The rows of D fall into a few groups, which share some directions, and each row is roughly a mix of its group's hidden directions.
D:
[[ 41 -37  22  27 -40  -7 -15 -32  46  25  -6]
 [ 23   8   2 -47  -6  36  60  -5   2 -34 -32]
 [ 46 -33 -26  25  -3  -2 -51  11 -10  15 -49]
 [-23  24  41 -20  20  -1 -45 -42  12   8  49]
 [ 32 -33 -37   4  16  -2  -1  62   4   4  47]
 [ 14  -5 -34 -22  23  -3  33 -45  12 -35  55]
 [-28 -29 -32 -33  21  66  31   6  13  -9  12]
 [ -7 -32 -42 -10  24 -20  21 -14 -31 -32  59]
 [-33  57 -18   2  11   1  56 -44   8  -9  -5]
 [-20 -43 -54  16  40 -26  20  41  -9   2 -15]
 [-26 -30   3  -3 -26  65 -26  -1  13 -46 -21]
 [ 17 -56 -17 -25  59 -30 -14  28 -15  -1  10]
 [-35  36  23 -23   5 -60  46  19 -13  -4  10]
 [  0  32 -10 -19   4  47 -37  20  42 -28  43]
 [ 30 -52 -46 -46 -17  14  14 -25  26  -3 -11]
 [-23  15  54 -33  13  -1 -21 -35  58  -1   6]
 [-12  -3 -38  16  55 -49 -11  18  12  46  -5]
 [ 14   7  -2  14  33  29 -51  48  12 -49   3]
 [ 45   0  10  41  17  60  26   5  29  25   6]
 [ 25   4  31  -7   2 -24 -13 -28  80  -2  17]
 [-59 -44 -44   6  29 -37   4  11   3 -10  -8]
 [-30 -24 -47  -3 -43  18  11 -36 -48  16   6]
 [-29 -19  20 -43  -1 -21  29 -52   3  41  29]
 [  6   7 -28 -28   2  19  61 -37 -12  19 -48]
 [ 20 -26  60 -23  -4  26  16  53 -20  -3 -22]
 [ 14 -16 -39   5  -6  17  69   4  46 -25  11]
 [-23  68  42  13  25   4   4 -32 -12 -29  14]
 [-43 -26  22 -21  36   9  16  -7  64  -6 -26]
 [-20 -38 -10 -11  27   8  -6  11 -49  65  16]
 [ 33 -29 -39  19  -3 -12 -14  70  15   1 -24]
 [ 15  26  11 -20  32 -67  10  41 -26  -3 -22]
 [ 29  24  -7  70  11  -4 -36  -2 -20 -13  40]
 [ -3  38  37  13 -25  -6   5 -73 -28 -12  -6]
 [-37  -6  28  13 -46  33 -10 -46 -25 -16  36]
 [ 29 -24 -21 -17  48  28  59   1  15 -22  21]
 [-30  19  29 -61  31 -35 -26 -13  29  -8  -8]
 [  8 -57 -50  -2   9  -4 -19 -44 -32  21 -16]
 [-68   8   3 -26   1 -21 -35   3 -52  -2 -12]
 [ 38  38 -27  39  37 -49  -7  14 -23  -2 -16]
 [-19  17  11 -45 -18  10  14   0 -73 -34   3]
 [-24   9 -22 -32  27  -3  58 -28   9  20  49]
 [ 55 -20 -54  27 -19 -31  27  22 -10 -11   9]
 [ 27   6 -24  39  14 -69   7 -20   4  39  -1]
 [-14 -11 -65   1  51 -21  20  30  -8   6 -30]
 [ -8  43  27 -12  23  -6 -33 -27  63  25 -15]
 [  0 -30  -7 -10  77 -22  -5  22  13   7  41]
 [  0 -64 -24  37  11 -31 -12 -26 -25 -27 -25]
 [ 32 -51 -21  41  13   4  30  55   1  10  -6]
 [ 34  26 -24 -10 -21 -28  36 -49  -7  40 -29]
 [-20 -16 -22 -28  38  -2  25  30   6  17  69]
 [-16   4  48   2 -41 -60 -12 -39   5 -18  -9]
 [ 30  -2  -4  37  50  10 -69   1 -13   8   5]
 [-35  31  36   2 -44 -29  22 -35  30 -12  29]
 [ 25 -39 -26   3 -27  33 -35 -12 -59  -2  21]
 [ 43 -11 -21  19  24  -9 -16   0  -7 -49 -61]
 [ 21 -32 -12 -15  -9 -27  32   7  -5  21  76]
 [ 53 -33  35  -1 -11   3   7  58 -32  -2  18]
 [ -1  36 -36 -21  62  52   8  10  -9  -3  -5]
 [ 17 -33 -29  32  28 -21   9  27 -37  54  16]
 [ -3  44 -48   8   2  49  35 -29 -13   1 -31]
 [ 21 -12  58 -12 -46  23   1 -18 -16 -25  44]
 [ 16 -25 -23  26 -22  62 -27  41   9 -28  13]
 [ 38 -55 -20   4 -59  27 -12 -18  -2  10 -15]
 [  1  25  14 -25 -48 -16  38   0 -22 -32 -55]
 [  1  29 -22  47  32 -24  16 -43  41  29  11]
 [ 50   5  51 -54  16  -1  24  -5  25 -16  -7]
 [-31  24 -13  -4 -46  -1  -6   9 -41   1 -65]
 [ 33 -18 -53  17  15 -25 -26  -8 -26  32 -46]
 [-11 -13 -14  13   7  22 -52  30   5   1 -71]
 [ 41 -16 -36  21  23 -25 -55 -22 -16 -26 -27]
 [ 17  34   2  14 -16  20 -22   3 -46 -47 -53]
 [ -5  31  39  65 -37  -5 -28  14 -21   4 -19]
 [-24 -25  46  25 -47 -14  38  36  19   4  23]
 [ 25  -3  31  -6   7  34   7  62 -46  18 -28]
 [ 15  43 -24   2  59  17  25 -51   8   2  16]
 [ -6  23  37  -2 -47 -13 -29  12  22  15 -63]
 [ 29  28 -14 -14  69 -39 -32   8  -5 -16  12]
 [ 13 -49  36  40 -17  37   9  40 -25  10  20]
 [-21 -39  -4 -14 -27  38 -23  67  10 -17 -15]
 [-54 -25   7  20   4  38  36  17  20 -45  23]
 [ 43 -23  -3 -14 -53 -15 -59  -5  28  -5   2]
 [-20 -42  29 -42   1   1 -33 -44 -12  41 -17]
 [ 33  50 -36   8  44  10 -10 -28  -3  23  39]
 [-19 -55  46  -3 -42 -18 -46   2 -12  -1  -9]
 [ 33  -6 -23 -31  -9   3   8   2  65 -50  18]
 [ 23 -27  -6  59   6 -19 -51  28  26  23  11]
 [ 23   1 -35 -28   7  61  -7  39  12  35  27]
 [  5  12  -3  -9 -46  30  15   4  65 -37  28]
 [ -7 -32 -16 -35  44  54 -12  -8  42  23  -2]
 [  7  16   0 -53   2 -53   6 -49  -6  39  10]
 [ 50 -17   7  19 -25   5 -12  50 -20  40 -37]
 [ 57 -24  10   5  -7  -8   9  -6  -3 -19  73]
 [-29  14 -34  31  31  45 -15 -50  27  18  -6]
 [-19  37  21 -20 -53 -13 -38 -38 -34 -13  14]
 [-45  18  62  22  18  -7  26  35 -11 -27 -14]
 [ -8  -6 -39   8  30  10  41  16  -9  50  52]
 [ 19 -30  53 -16  -7  55  36  26 -18 -15   2]
 [  9  12  -6  26 -47 -20 -31 -43 -18  -7  57]
 [-42 -11 -10 -10  24 -47  20  -4  -1  45  52]
 [ 15 -29 -25 -59  33  -3 -35 -15  24 -38  10]
 [-11  22  41   8 -66  23  -5  10 -11  49  -6]
 [ 23 -35 -41 -32  18  47 -49   2 -13   3 -18]
 [-12   8  53  10  10 -42 -37  43   3  -9  41]
 [ 42  54  -1 -25  17  16 -24  14 -24  32 -41]
 [-36 -24  17  26   3  57   4   3 -55   6  27]
 [ 10  -9  30  38 -61   6 -28  -7 -35   3  40]
 [-18  28 -35  -8  -4  -2  52 -66 -13  12  -5]
 [ 51  12 -24 -28  36  -5  10  48 -36 -29   0]
 [ -7  60  42   1 -32 -25 -41 -31   8 -15  -4]
 [ 25  17  10  45 -48   2  28   9 -18  36 -45]]
One row of each group comes first, with its name. Which group is each row after those in?
[ 25  44  -4  -4  31 -49  11 -25 -39  -1 -40]
P
[-58 -39 -10 -32   6 -43  -5  -1 -25 -34  15]
C
[-12  44   9 -62  25   8  52 -17   8   8 -11]
X

[ 11 -30   0  -7  38  24  22  56 -56   4   7]
C
[ 12   2  25  72  -6 -29 -45  15  27   7   5]
P
[ 14  44  35 -17  58  20  -1   6  -6 -34  35]
P
[-24  22  66 -23 -35 -29  17   9  32 -11  22]
X
[-11 -14 -24  21 -14  53  35   6 -65 -10   2]
C
[ 50  50  20 -28  10 -26 -37  36  13  13   7]
X
[ 19 -47 -28  16   7  25  40  54  28 -17  10]
X
[  9  36  52 -17  16 -63  13   8  10 -29 -17]
X
[-32  16  10  -7   1  47   6  25 -60  12 -43]
C
[-15   8   0  11  65  33  17  61 -15  -5   7]
X
[-26 -36 -24 -50  23  26  13 -38 -30  26 -19]
X
